In the rows, 128 means zero.
One turn or mirror swaps these rows in pairs. Which row does each one swap with?
Z_64: [112 114 128 135 102 106 120 140 123 152  93 113 133 136 156 114]
Z_516: [108 130 145 124 147 120 125 139 134 120  99 106 126 167 118 136]
Z_900: [107 109 130 131 144 118 122 140 129 137 102  99 118 172 121 116]
Z_502: [144 124  89 135 123 136 129 114  89 132 138 117 122 110  89 112]
Z_320: [141 141 106 139 134 136 131 115  87 120 133 121 133 103  83 123]
Z_963: [135 111  77 124 106 150 122 113  92 143 133 120 139 130 140 155]
Z_247: [114 104 101 119 119 140 117 129 115 146 113 109 136 165 157 157]
Z_125: [136 122 102 138  90 116 124 123  96 149 116 124 135  96 135 110]
Z_698: [107 128 150 118 127 113 124 140 134 132 109 123 142 162 146 144]
Z_907: [145 140 108 124 108 131 130 114  93 128 145 140 144  98 113 142]
Z_628: [147 151  96 124 113 148 136 122 106 118 126 119 123 101 100 154]
Z_274: [111 141 135 118 130 132 129 144 143 122  93 102 121 157 131 158]
Z_884: [147 143 104 131 126 139 134 114  94 116 136 123 129 102  85 132]
Z_202: [103 129 145 133 152 117 124 138 127 124  98 104 130 163 115 125]

Z_502 is swapped with Z_900
Z_247 is swapped with Z_963
Z_698 is swapped with Z_907

One turn or mirror swaps these rows in pairs. Which row does each one swap with?
Z_690: [135 127 137 113  95 135 137 125 150 133 107 130 106 128 150 141 128 120
 153 125 139 129 125 120 134 104 104 132 130 104 139 102 140  94 144 141
  98 124  75 149 145 116 118 127]
Z_144: [126  92 117 145 122 136 120 112 149 152 127 128 116 143 141 131 163 123
 116 150 107 133 104 121 144 135 151 149 121 151 141 128 138 118 137 138
 121 127 139 107 133 145 157 130]
Z_579: [132 131 128 143 112 165 141 145 131 115 138 120 153 132 142 141 127 162
  90 126 140 125 142 114 107 101  93 123 132 112 147 130 124 121 116 127
 126 108 138 132 125 174 141  99]
Z_507: [141 122 131 144 108 105 120 144 136 145 113 130 120 170 117 132 117 116
 124 137 124 124 120 118 148 138 123 147 110 134 133 144 134 115 139 111
 110 104 106 141 146  93  85 106]
Z_626: [108 139 111 119 123 139 116 130 120 101 157 104 173 126 141 119 135 137
 141 111 118 136 134 147 118 126 142 114 118 156 145 138 131 148 106  92
 138 149 160 124 119 118 123 127]
Z_856: [123 109 121 122 126 153 138 127 117 145 131 127 131 104 149 114 103 128
 139 115 174 125 120 130 107 124  79 113 141 132  98 143 111 121 137 131
 159 132 118 113 111 134 126 121]
Z_618: [140 130 121 101 106 123 117 110 150 132 141 113 145 149  94 135 138 126
 132 110 103 127 131 139 125 146 148 134 114 139 153 106 143 115 117 101
 100 128  97 140 144 124 153 137]
Z_48: [135 127 134 130 120 137 136 136 144 152 106 135 101 118 127 123 117 119
 137 141 143 125 122  95 132 111 104 132 130 116 138 117 135 107 143 156
 107 137  68 135 131 104 102 120]
Z_638: [107 124 119 109 111 135 122 117 123  97 150 106 159 123 175 124 140 127
 165 104 128 139 128 160 120 114 132 117 120 141 127 129 129 128 115 101
 138 145 161 126 121 124 126 135]
Z_850: [122 146 122  64 144 130 128 126 118 108 150 124 151 143  80 114 127 134
 125 149 131 135 131 126 123 125 115 121 129 141 134 120 130 113 114 120
 120 143 183 119 128 129 129 132]
Z_288: [131 105 133 131 136 112 140 126 142 164 111 138  89 115 144 123 123 114
 114 129 171 129 118 101 132 114  92 130 137 127 121 126 121 116 150 156
 134 130 116 120 125 135 124 120]
Z_464: [127 146 123 110 122 104 123 128 141 105 154 101 159 144 116 138 138 137
 102  95 119 135 143 143 120 126 142 121 117 139 157 115 134 141 107  94
 119 132 164 140 137 154 147 128]
Z_146: [122 132 124 144 110 123 123 155 108 120 137 113 156 153 136 124 107 132
 129 121 139 129 134 133 122 125 110 128 112 139 120 169 119 133 121  88
 142 109 155 130 124 109  78  96]
Z_266: [126 123 121 156 127 119 124 149 120 108 120 118 125  89 144 117 110 117
 125 167 153 120 114 119 138 111 124 132 135 138 115 145 121 131 136 149
 146 165 124 100 113 131 145 143]
Z_210: [121 115 128 161 143 135 133 127 128 177 107 145 101 125 133 125 139 104
 144 153 154 137 119 115 122 112 114 132 139 129 117 134 118 109 136 153
 133 114 110 115 125 124 108 119]
Z_444: [130 135 131  72 148 128 141 128 125 137 123 140 112 132  86 114 123 121
 125 167 148 132 123 101 130 119  92 131 136 124 125 117 131  94 137 153
 115 141 144 119 132 117 120 129]
Z_219: [141 156 126 135 106 112 126 153 137  84 131 101 155 117 101 140 121 130
 109 151 118 113 136 123 131 114 144 137 116 126 159 115 133 128 118 117
 103 151 107 137 131 140 155 147]
Z_980: [121 159 120 137 126 133 122 133 127 118 145 107 174 151 103 140 145 134
 126 116 115 133 154 149 101 115 146 120 117 130 155 122 128 128  91  95
 116 111 147 138 129 147 125 119]

Z_618 is swapped with Z_856
Z_48 is swapped with Z_626
Z_444 is swapped with Z_850

One turn or mirror swaps these rows in pairs. Which row does each one swap with?
Z_756: [131 151 138 108 124 126 134 124 116 163 134 132 114 106 104 163 121 145
 113 108 100 136 135 120 116 135 112 147 130 103]
Z_307: [113 121 144 131 123 133 130 125 149  92 123 131 104 114  84 138 135 134
 116 110 134 119 162 157 111 133 128 160 121  66]
Z_500: [136 166 123 131 106 133 116 122 134  78 114 118 118 105 152  93 124 158
 139 116 120 137 138 139 149 146 115 131 107  72]
Z_557: [136 113 114 139 142 137 129  94 142 144 119 113 138 114 159 113 144 164
 129 134 140 142 101 151 119 119  97 152 113  58]
Z_79: [113 112 145 136 137 144 114 144 152 113 119 143 122 128 128 119 149 146
  84 106 114 129 124 125 105 126 148 135  91  58]
Z_571: [122 110 109 128  72 128 119 116 121 135 114 107 102 120 146 119 130 126
 142 122 102 146 146 137 144 139 113 141 125 134]
Z_566: [116 136 130 105 119 141 129  94 116 109 125 128 135 103 106 131 157 190
 118 101 104 153 127 114 135 128 116 153 122  90]
Z_812: [126  79 140 124 121 125 129 131 147  66 121 107 122 142 153  99 134 141
 117 100 143 134 109 129 111 140 115 142 118  94]
Z_356: [123 139 129 121 121 118 120 102 135 137 132 146 103  85 142 123 138 122
 146 127 165 135 124 167  99 134 110 134 134  92]
Z_296: [123 126 130 124 140 129 138 120 117 104  91 127 126 133 122 103 148 138
 141  92 117 154 121 142 145 154  65 131  92 114]
Z_244: [112 109 112 125 119 131 140 142 112 139 140 151 110 125 120 116 134 134
 141 118 153 124 137  99 124 114 142 138 140 115]
Z_903: [106 126 126 131 160 105 122 104 173 110 125 119 135  98 130 138 146 138
  91 100 129 140 135 134 148 148 126 109 110  99]
Z_831: [126 108 108 112 125 128 114 128 159 151 107 104 142 134 151  96 149 167
 104  93 127 130 105 112 126 117 112 145  87  84]
Z_760: [128 131 113 119  97 117 132 141 150  95 136 124  95 110 117 145 131 116
 134 127 140 121 162 162 127 130 125 142 138 103]
Z_270: [153 119 136 128 153 138 130 141 118 117 119 164 113 143 116 106 125 129
 144 104 116 114 137 129 114 158 104 166 129  83]
Z_304: [137 107 135 124 119 112 114 128 167 122 129 100  99 154 151 117 106 110
 124  96 132 128 127 144 113 167 115 143 114 113]
Z_172: [128 124  99 123  94 120 119 124 119 155  95 105 122 135 138 101 131 162
 125  96 115 138  90 112 125 132  96 134 114 113]
Z_160: [122  93 134 138 136 103 163 121 128 170 119 142 122 139 135 116 145 118
 101  94 137 124 139 135 114 119 114 156 120 102]
Z_203: [163  97 108 127 116 112 124 127 133 126 123 131 130  84 156 120 115 154
 122 114 121 115 135 106 128 142 126 150 152 117]
Z_522: [135 140 129 136 116 155 135 125 162 129 125  98 127 108 124 113 151 174
 102 119 115 133 143 148 145 159  98 134  74  90]

Z_571 is swapped with Z_79
Z_203 is swapped with Z_903
Z_812 is swapped with Z_304
Z_270 is swapped with Z_296

One turn or mirror swaps these rows in pairs. Which row does each one swap with?
Z_727: [144 119 129 135 103 145 155 132 153 141 144 129 111]
Z_434: [123 124 144 119 116 155 126 151 141 148 124 137  90]
Z_213: [121 136 120 129 105 144 116 106 113 110 120 142 162]
Z_620: [150 149 146 145 141 112 136 166 145 135 142 127 126]
Z_818: [109 106 141 126 144 115 101 126 107 142  95 127 136]
Z_864: [117 119 135 124 120 165 115 120 129  99 115 121 125]
Z_119: [132 153 134 116 133  96 114 152 107 154 131 129 111]
Z_370: [165 126 123 144 128  96 117 108 119 133 143 139 145]
Z_454: [108 113 136 122 148 121 105 140 109 140  97 110 119]
Z_894: [134 121 147 126 126 155 136 159 136 116 100 145 146]
Z_947: [135 107 137 118 123 160 128 135 129 108  97 139 141]
Z_469: [154 116 133 133 106 141 155 126 144 141 146 133 108]
Z_949: [120 118 155 116 119 152 125 145 133 156 120 135  93]
Z_609: [115 144 143 146 123 119 121 128 142 132 173 126 117]
Z_478: [147 117 116 112 106 126 145 125 110 123 110 135 159]
Z_163: [163 126 124 140 116 114 128 113 117 132 157 155 146]
Z_175: [129 102 145 128 153 115  97 117 101 134 109 126 144]
Z_293: [108 163 128 142 132 108 103 125 116 134 139 111 126]
Z_299: [137 152 140 148 140 103 125 151 143 147 158 120 115]
Z_663: [154 117 135 146 147 103 111 108 106 132 141 132 149]

Z_434 is swapped with Z_727
Z_663 is swapped with Z_175
Z_370 is swapped with Z_818
Z_609 is swapped with Z_864

One turn or mirror swaps these rows in pairs. Which row does each one swap with?
Z_583: [122 113 165 125 165 111 133 131 135 146 116 100 101 134 115 122 109 141
 127 118 122 106 126 114 117 129  92 140 121 129 137 115 147 121 137  99]
Z_767: [130 135 141 134 108 126  97 117 121 117 146 126 109 144 147 168 154 123
 128 129 114 103 138 122 128 121 156 143 122 104 155 140 131 126  85 137]
Z_68: [152 143 132 122 144 142 121 156 103  99  98 137 119 159 119 134 115 165
 120 173  92 143 108 145  81 137 123  96 145 126 133 154 159 140  84 124]
Z_19: [112 105 162 119 156 121 138 146 140 138 103 115 115 137 131 122 102 133
 138 137 120 128 101  98  99 125  88 135 126 121 134 136 146 106 138  98]
Z_837: [151 161 126 137 110 126  99 131 143 137 131  78 130 148 132 131 105 112
 115 153 136 150 107 135 120 113 136 154 142 131 140 156 111 167  89 122]
Z_257: [122  98 173 114 163 123 140 150 122 120 106 116  99 128 119 114 105 142
 134 137 115 131 103  95  96 136  82 115 139 131 126 132 162 122 129 110]
Z_941: [143 166 115 129 110 141 101 133 116 132 106  81 121 131 127 140  79 136
 125 150 124 155 119 149 121 117 148 131 135 114 126 160 103 142  93 115]
Z_705: [162 145 146 129 138 155 128 166  87 104  92 102 114 148 104 124 101 154
 113 162  93 136 111 151  90 143 109 117 128 141 127 146 168 139 110 117]
Z_846: [127 117 153 141 100 111 101 126 133 111 149 134 113 143 135 185 134 122
 117 148 121  94 147 122 123 117 132 126 134 112 150 146 134 123  76 135]
Z_878: [119 108 172 141 118 111 131 128 151 133 146 137 103 141 149 174 151 118
 127 146 110  98 123 108 109 127 134 136 136 107 151 129 142 134  87 129]
Z_437: [129 162 118 120 114 129 131 136 141 157 135 100 128 134 140 152 109 127
 145 136 111 131 110 116 140 110 155 151 142 110 143 137 111 145  76 141]
Z_662: [149 143 151 130 152 142 132 168  94 109  98 101 108 142 101 127  99 151
 114 155 115 136 107 140  84 138 100 107 139 148 130 156 177 136 104 115]
Z_917: [129  92 174 117 148 130 136 147 131 123 110 124 104 137 125 114 112 134
 131 135  97 117 110 106 102 147  94 136 129 123 129 116 162 119 139 110]
Z_780: [143 155 116 122 116 120  97 130 142 145 131  97 138 145 134 144  86 122
 127 149 127 148 109 132 138 120 141 141 142 124 137 144 102 157  85 126]
Z_404: [146 146 149 138 150 150 133 154  92 107  94 113 122 151 103 155 108 152
 108 168 113 133 101 147  82 139 105 110 129 146 142 164 167 141  83 104]
Z_906: [166 156 137 134 139 145 127 174 101 112  85 114 114 150 111 144 106 160
 113 166 111 150  93 131  84 127 100 112 128 138 141 153 161 128 105 127]
Z_234: [113 120 158 138  98 128 106 124 133 104 147 128 105 133 137 174 134 129
 130 147 113 108 137 110 120 122 118 135 141 100 146 153 117 114  73 139]
Z_425: [141 164 119 120 118 134  90 120 124 142 130  98 126 145 141 144 122 124
 135 133 115 145 114 132 142 122 162 155 133 114 147 139 107 152  89 133]
Z_672: [126 138 129 122  99 125 119 124 128 110 135 111 117 126 150 169 133 126
 109 135 121 105 139 119 123 106 160 132 114 101 141 145 138 146  64 125]
Z_385: [129 101 170 117 154 119 133 147 126 121  99 116 103 128 128 137 113 140
 122 131 122 121 106  82 103 130  82 135 115 121 139 119 152 124 133  99]

Z_437 is swapped with Z_672
Z_846 is swapped with Z_780
Z_906 is swapped with Z_385
Z_917 is swapped with Z_705
Z_837 is swapped with Z_234

One turn or mirror swaps these rows in pairs. Which row does each one swap with?
Z_519: [136 142 166 164 133 102 121 114 155 127 187 157 134 163 127 107]
Z_30: [142  92 118 126 139 106 133 111 112 114 165 128  81 165 125 142]
Z_616: [125  80 115 154 131 120 133 123 112 134 163 112  87 185 141 143]
Z_538: [110 126 139 201 123 113 117 115 160 154 166 144 134 180 147 117]
Z_21: [125  80  94 148 138 112 129 114 137 140 162 115 108 186 135 148]
Z_462: [154 124 120 168 144 102 123 104 102 130 136 121  73 154 122 137]
Z_817: [155 127 120 149 151  96 127  99 120 106 153 123  76 157 136 147]
Z_364: [132 139 167 177 124 101 120 121 151 134 184 149 137 174 124 110]
Z_821: [154 162 151 177 149  91 120 104 149 116 165 143 113 153 136 122]
Z_978: [114  87 101 168 127 119 123 115 121 146 148 117  95 184 146 142]
Z_931: [152 157 155 195 141  97 115 107 132 135 150 139 111 153 122 114]
Z_491: [121 129 161 191 125 113 124 125 154 143 182 143 141 180 139 112]
Z_892: [132  87 118 136 131 106 133 116 103 124 167 118  83 176 123 140]
Z_371: [121 121 136 182 134 107 123 117 172 149 180 140 154 182 132 118]

Z_30 is swapped with Z_519
Z_371 is swapped with Z_21
Z_616 is swapped with Z_491

